The same turns and mirrors carry the whole set onto itself, and each row onto the other rows of its family. Which rows share a family with each named row? Give them in list order.
These 32 rows form 4 families of 8 rows each.
j84: [-0.74 -0.24  0.59 -1.23  0.10 -0.49 -1.20 -0.05  3.03  0.90 -1.33  1.04
  1.93 -3.21 -2.40  1.39 -3.51 -1.50  0.90]
j496: [ 0.26  1.13 -1.00 -0.95 -2.19 -2.08  1.22  0.17  0.57 -2.63 -0.13 -0.89
  0.25  1.61 -1.82 -0.45  1.46  0.76 -2.83]
j582: [ 0.43 -0.41 -0.35 -0.49 -0.14  1.16  0.01 -0.21  3.66  2.77 -0.87  0.59
  3.14 -1.63 -2.65  0.34 -4.18  0.56  2.08]
j468: [-3.17 -0.33  0.18 -3.53  0.15  3.33  0.16  0.83  2.07  2.32 -1.53  1.20
  1.08 -0.63 -2.91 -0.07 -1.09  0.66  0.32]
j800: [ 0.13 -0.24 -2.61 -0.71 -2.43 -1.62  2.15 -0.06 -0.26 -1.69 -0.43 -1.75
  2.36  2.44 -2.02 -0.74  0.68  1.80 -2.32]
j407: [ 2.41  1.11 -0.04 -0.39 -0.58 -2.89  1.04 -2.15 -0.08 -0.30 -0.25 -0.20
  2.41  0.22  1.40 -0.22  0.93  2.29 -0.81]
j122: [ 1.52  1.10 -0.91 -1.38 -0.63 -2.86  1.08 -2.51 -0.26  0.28  0.51 -0.66
  1.72  0.75  0.51 -0.76 -0.30  3.93 -0.36]
j5: [-0.99 -1.41 -0.32 -1.28 -0.33  3.79 -0.22  2.36  1.88  1.95 -2.46  1.37
  2.66 -0.80 -2.19  0.51 -0.42 -1.12 -0.21]
j432: [-0.30  0.69 -1.25 -1.34 -2.02 -2.40  1.08  0.33 -0.36 -2.69 -0.32 -1.14
  1.31  1.96 -1.68 -0.71  1.07  0.81 -2.90]
j101: [ 0.20  0.75  1.45 -1.15  0.48  0.12 -1.31  0.47  3.64  1.40 -1.08  1.49
  2.09 -2.25 -2.03  0.59 -3.41 -0.95  1.31]
j508: [ 1.59  1.84 -0.46 -1.84 -0.43 -2.29  0.85 -2.13 -0.40 -0.55  0.33 -0.94
  0.93  0.64  0.85 -0.79 -1.06  4.16 -0.44]
j206: [ 1.24 -0.69 -2.88 -1.18 -1.84 -0.93  2.00  0.04 -0.99 -1.54 -0.47 -1.21
  1.86  1.88 -1.95 -0.50  1.71  1.80 -2.23]
j40: [-0.47 -1.29 -1.17 -0.57 -0.44  0.51  0.12 -0.66  3.07  2.26 -1.27  0.15
  3.04 -2.49 -3.13  1.12 -4.13  0.05  1.71]
j803: [ 0.24  1.44 -0.86 -1.36  0.20 -2.86  1.28 -1.91 -0.55  0.32  0.05 -0.96
  1.85  1.03  1.48 -0.71 -0.70  3.64 -1.04]
j625: [-2.12 -1.20  0.37 -2.44 -0.16  3.42  0.59  1.47  1.66  1.79 -2.77  1.00
  2.93 -0.57 -1.97  0.94 -0.32 -1.56  0.47]
j965: [-0.88  0.64  0.97 -1.19  0.16  0.11 -1.76 -0.18  3.84  1.97 -1.36  0.75
  1.76 -1.97 -1.91  0.94 -3.61 -0.40  1.68]
j222: [ 0.61  0.88 -1.32 -1.47 -2.26 -1.32  0.48  0.93 -0.89 -2.98 -0.24 -0.41
  0.54  0.98 -1.11 -0.26  1.59  1.13 -2.56]
j37: [-1.74 -0.92  0.33 -1.78  0.02  3.88  0.70  0.97  2.46  2.08 -2.64  1.26
  2.67 -0.88 -2.12  0.64  0.34 -0.77  0.13]
j713: [ 0.50  0.07 -2.79 -0.26 -2.66 -1.18  2.47 -0.42  0.60 -1.23  0.00 -1.73
  1.30  2.32 -2.38 -0.67  0.88  2.26 -2.08]
j344: [-2.49 -0.82 -0.53 -3.16 -0.11  3.15 -0.87  2.27  1.43  2.13 -1.23  1.29
  1.08 -0.45 -3.09 -0.18 -2.07  0.40  0.05]
j361: [-1.11  0.29  0.45 -1.77  0.04 -0.66 -0.69  0.21  3.78  1.40 -1.16  0.90
  2.23 -2.58 -2.08  1.64 -3.27 -1.25  1.75]
j816: [-0.11 -0.37 -0.14 -0.19 -0.32  0.98 -0.67 -0.47  4.02  2.79 -1.74  0.23
  3.10 -1.63 -1.91  1.12 -3.44  0.02  2.09]
j595: [ 1.75  0.46 -0.49  0.51  0.10 -1.86  1.66 -1.90 -1.16 -0.02 -1.09 -0.66
  2.37  0.41  2.13 -0.03  0.35  2.01 -1.32]
j81: [ 0.31  1.06 -0.67 -1.23  0.19 -2.47  1.13 -2.19 -1.56  0.19  0.05 -0.83
  0.86  0.68  1.31 -0.62 -1.14  3.49 -1.19]
j512: [ 1.31  1.09 -0.47 -0.07  0.12 -2.57  1.55 -1.70 -0.10 -0.12 -0.90 -0.82
  3.01  0.71  2.23 -0.25  0.46  2.26 -1.38]
j381: [ 3.12  1.20 -0.16  0.03 -0.60 -1.57  1.52 -1.92  0.10 -0.69 -0.90 -0.92
  2.57  0.23  1.70 -0.06  0.39  2.67 -0.71]
j929: [ 0.87 -0.21 -3.14 -0.82 -2.81 -0.29  1.82  0.28 -0.99 -1.59 -0.02 -1.28
  1.64  1.69 -1.83 -0.43  0.79  2.73 -1.75]
j926: [ 0.49  0.30 -1.76 -2.29 -1.37 -1.86  0.89  0.28 -1.14 -2.41 -0.12 -0.68
  0.59  1.56 -1.87 -0.69  1.49  1.36 -2.71]
j330: [-3.29 -0.96 -0.04 -3.71 -0.17  3.07  0.27  1.21  1.43  2.07 -1.82  0.79
  1.72 -0.27 -2.89  0.41 -1.57 -0.17  0.86]
j626: [-1.93 -0.75 -0.26 -1.51  0.29  3.63 -0.65  1.97  1.72  1.16 -2.66  1.09
  2.14 -0.51 -2.62  0.73 -0.66 -1.54  0.12]
j359: [-0.69 -0.60 -0.91 -0.97 -0.42  0.18  0.44 -0.28  3.81  2.39 -1.23  0.20
  3.32 -2.18 -2.42  1.48 -3.58 -0.34  2.39]
j521: [-2.84 -0.78 -1.14 -2.53  0.12  3.66 -0.57  1.65  1.43  1.81 -1.82  0.66
  1.44 -0.06 -3.44  0.27 -1.89 -0.04  0.60]

Which other rows belong to the same family as j496? j84, j468, j40, j37, j713, j595, j81
Which other rows belong to the same family as j929? j582, j5, j101, j508, j222, j344, j381
Which other rows belong to the same family as j965? j407, j122, j206, j816, j926, j626, j521

